These views show one set of named points, seen from different sides, and a view may be mirrored.
A view may leave some points out, and in a few views one point is out of place. Which views, in the order they come, and which point in each? Write no view if none.

Scene 1 (7 views)
view 1:
  nuv [ 10.0   0.6  -0.7  10.4 -23.9   9.2 -51.4  36.4]
  gavi [  7.9   1.1 -10.7   6.0 -11.8   5.9 -50.8  31.9]
  tebo [ 11.9  -3.7  -2.1   6.9  -7.7   4.2 -42.2  31.6]
  fonu [ -2.7   4.0  -8.0  10.0  -7.7   3.5 -56.4  37.8]
  topo [ 10.7  -2.1  -6.1  -2.0 -31.1  11.4 -41.5  32.7]
  Taza [  7.7   1.0  -1.3   9.6 -33.3  10.0 -53.8  39.6]
  tokul [ 10.3   0.2  -7.1   2.3 -35.1  11.7 -48.9  34.9]
  Dori [  9.3  -4.9 -10.7   4.7  -4.5  -1.1 -44.8  30.9]
  zot [ 20.6  -6.3  -8.7   4.8 -18.0   3.6 -43.4  29.2]
  rofat [ 11.5   3.8   2.2  11.5 -13.8  14.0 -49.2  33.1]
view 2:
  Dori [-40.5  16.1  10.3 -17.2 -22.0   3.9  -4.7  24.4]
  logu [-41.1  20.7  24.9 -15.1 -27.4  -3.6   8.5  16.0]
  fonu [-27.1  11.1   6.7  -8.0 -22.9  -3.7 -15.0  21.6]
  tokul [-47.4  14.9   8.3   4.5 -39.5 -13.1  -2.1  17.6]
  dokag [-29.4  13.2   0.1  -6.2 -14.9 -22.4 -14.4  29.2]
  zot [-37.8  13.3  14.6 -18.4 -19.6  -8.2   0.5  25.8]
  tebo [-42.6  15.3   9.7 -16.3 -20.8  -6.2  -1.4  27.0]
  rofat [-35.8  12.5  13.1  -8.9 -23.8 -18.4  -1.2  23.7]
  gavi [-36.0  15.5  12.2  -9.7 -26.6  -3.1  -5.5  19.8]
view 3:
  dokag [ 21.2 -16.3  51.0  -4.3  -3.4  15.6 -16.3  28.2]
  tokul [  5.6  -8.3  47.6  14.1  -0.3 -10.1 -20.1  17.1]
  nuv [  7.2  -6.6  51.5   6.4  -0.1  -0.7 -19.9  26.1]
  Taza [  2.6  -9.4  52.1   6.5   1.3  -4.0 -15.7  18.9]
  gavi [ 14.6  -5.2  46.7   1.2  -6.3  -5.2 -30.6  30.7]
  topo [ 12.2  -8.2  44.0  19.2  -2.2  -9.9 -19.9  20.7]
  fonu [ 16.4 -10.7  48.9 -11.5  -7.9  -1.1 -26.9  29.8]
  zot [ 16.6  -0.4  49.0   5.8  -4.2   3.7 -30.1  41.0]
  Dori [ 19.8  -2.8  43.9   1.9  -9.8  -7.8 -28.7  41.5]
  tebo [ 18.6  -3.1  46.5   7.8  -6.0  -0.2 -25.1  40.3]
  rofat [ 12.5  -5.1  51.7   7.0  -0.2   8.0 -26.7  29.6]
  pifid [  0.9 -11.1  53.5  -5.5  -0.1  -5.5 -22.3  14.7]
view 4:
  nuv [-10.8 -19.7  -6.4  18.5 -10.4   9.1 -25.8  -1.0]
  topo [-21.5 -26.2 -14.3  17.5 -20.6   5.5 -24.1  -5.4]
  Dori [-26.2 -18.4  -2.9   5.9   1.4  -0.5 -33.4  -4.0]
  logu [-20.6 -23.2 -19.8  18.3   3.7  -5.5 -35.5  -9.8]
  Taza [ -9.8 -18.6  -8.1  21.8 -18.5  12.6 -24.6   3.2]
  pifid [ -9.3  -9.0  -6.0  25.0 -17.6  15.4 -35.0   5.2]
  fonu [-16.7  -9.0   4.8  11.8  -4.9  10.6 -39.3  -3.6]
  rofat [ -7.7 -21.2  -4.7  17.7  -3.1   7.4 -28.3 -10.1]
  tebo [-19.1 -23.2  -2.9   8.0   0.6   1.6 -27.3  -7.5]
view 5:
  topo [-23.9   0.5  -5.1   2.7  10.3  14.6  15.2 -10.6]
  gavi [-11.9   4.8  -1.3  11.4   5.1   7.3   0.7  -2.6]
  zot [-14.2   4.1   9.2  13.1  -5.4   8.3   0.0  -4.0]
  Dori [-16.7   0.5   2.9  19.4   2.1   7.9  -0.9   3.5]
  rofat [-10.9   4.7   2.8   4.5  -4.7   9.5   2.8 -13.6]
  nuv [-12.8  -1.5  -3.5  -0.7   0.3   8.0   6.2 -10.3]
  dokag [ -6.0  -3.5  -9.2  13.4  -9.7  11.5  -5.9 -23.0]
  tokul [-18.3   0.7  -8.0  -4.2  11.0  10.7  14.3  -9.9]
  pifid [ -3.0   0.9 -15.1  -6.7   8.6   3.2   2.9  -9.9]
  logu [-17.5  16.0  13.6   8.8   6.1   9.4   7.5   1.0]
  Taza [-12.6  -3.9  -9.9  -6.9   4.4   7.6   9.5 -12.2]
view 6:
  Taza [-20.9   6.1 -26.5  -5.0 -13.4  28.2   2.5   4.0]
  Dori [-23.3  -1.3 -22.8 -15.8 -10.2   2.9  21.0  -3.3]
  nuv [-22.2   6.3 -28.1  -9.2  -9.1  21.9   7.1   0.5]
  tebo [-20.9   2.6 -30.1 -17.2  -8.0   7.4  16.6  -6.0]
  dokag [ -9.3  14.8 -38.0  -3.2   0.6  10.4  14.6   8.3]
  rofat [-22.7   8.1 -33.1 -10.2  -0.5  18.2  12.6  -4.0]
  gavi [-25.2   0.5 -22.8  -8.1  -7.2  11.8  18.1  -1.3]
  topo [-13.0   1.8 -28.1  -5.8 -21.2  20.8   5.1   4.0]
  zot [-25.2   4.9 -29.8 -18.0  -1.8   8.1  17.8  -6.9]
  fonu [-20.9   6.7 -21.4  -3.6  -3.6   7.6  19.3   9.8]
  logu [-34.6  -5.5 -24.9 -14.2  -4.0  16.1  20.4 -17.2]
  pifid [-25.2   7.7 -19.0   2.0  -8.3  27.2   6.7  11.3]
view 7:
  topo [  5.0 -10.7   3.6  -3.5   9.7  -3.5  -9.9   7.1]
  rofat [ -1.4 -20.8   1.4 -12.9  13.7  -7.9  -5.6 -12.2]
  tebo [ -3.8 -19.5   3.8 -12.0   8.0   7.8  -6.5 -11.4]
  nuv [  3.1 -10.3   1.7  -8.1  14.6  -7.4  -7.3  -9.8]
  zot [ -5.5 -22.2  -0.3 -16.2  10.5   5.6  -5.6 -14.2]
  dokag [ -4.6 -19.3  19.8 -10.0  10.7 -13.0  -0.8 -21.5]
  Taza [  6.9  -3.7   2.3  -4.6  16.2 -12.7  -8.1  -6.7]
  Dori [ -7.9 -12.7   5.1 -17.0   8.1  13.7  -5.4  -9.6]
  fonu [ -9.2  -5.5  12.5 -20.2  14.1  -2.5  -0.5 -16.0]
Views with a point moved: view 1, view 6
  out of place in view 1: zot
  out of place in view 6: topo
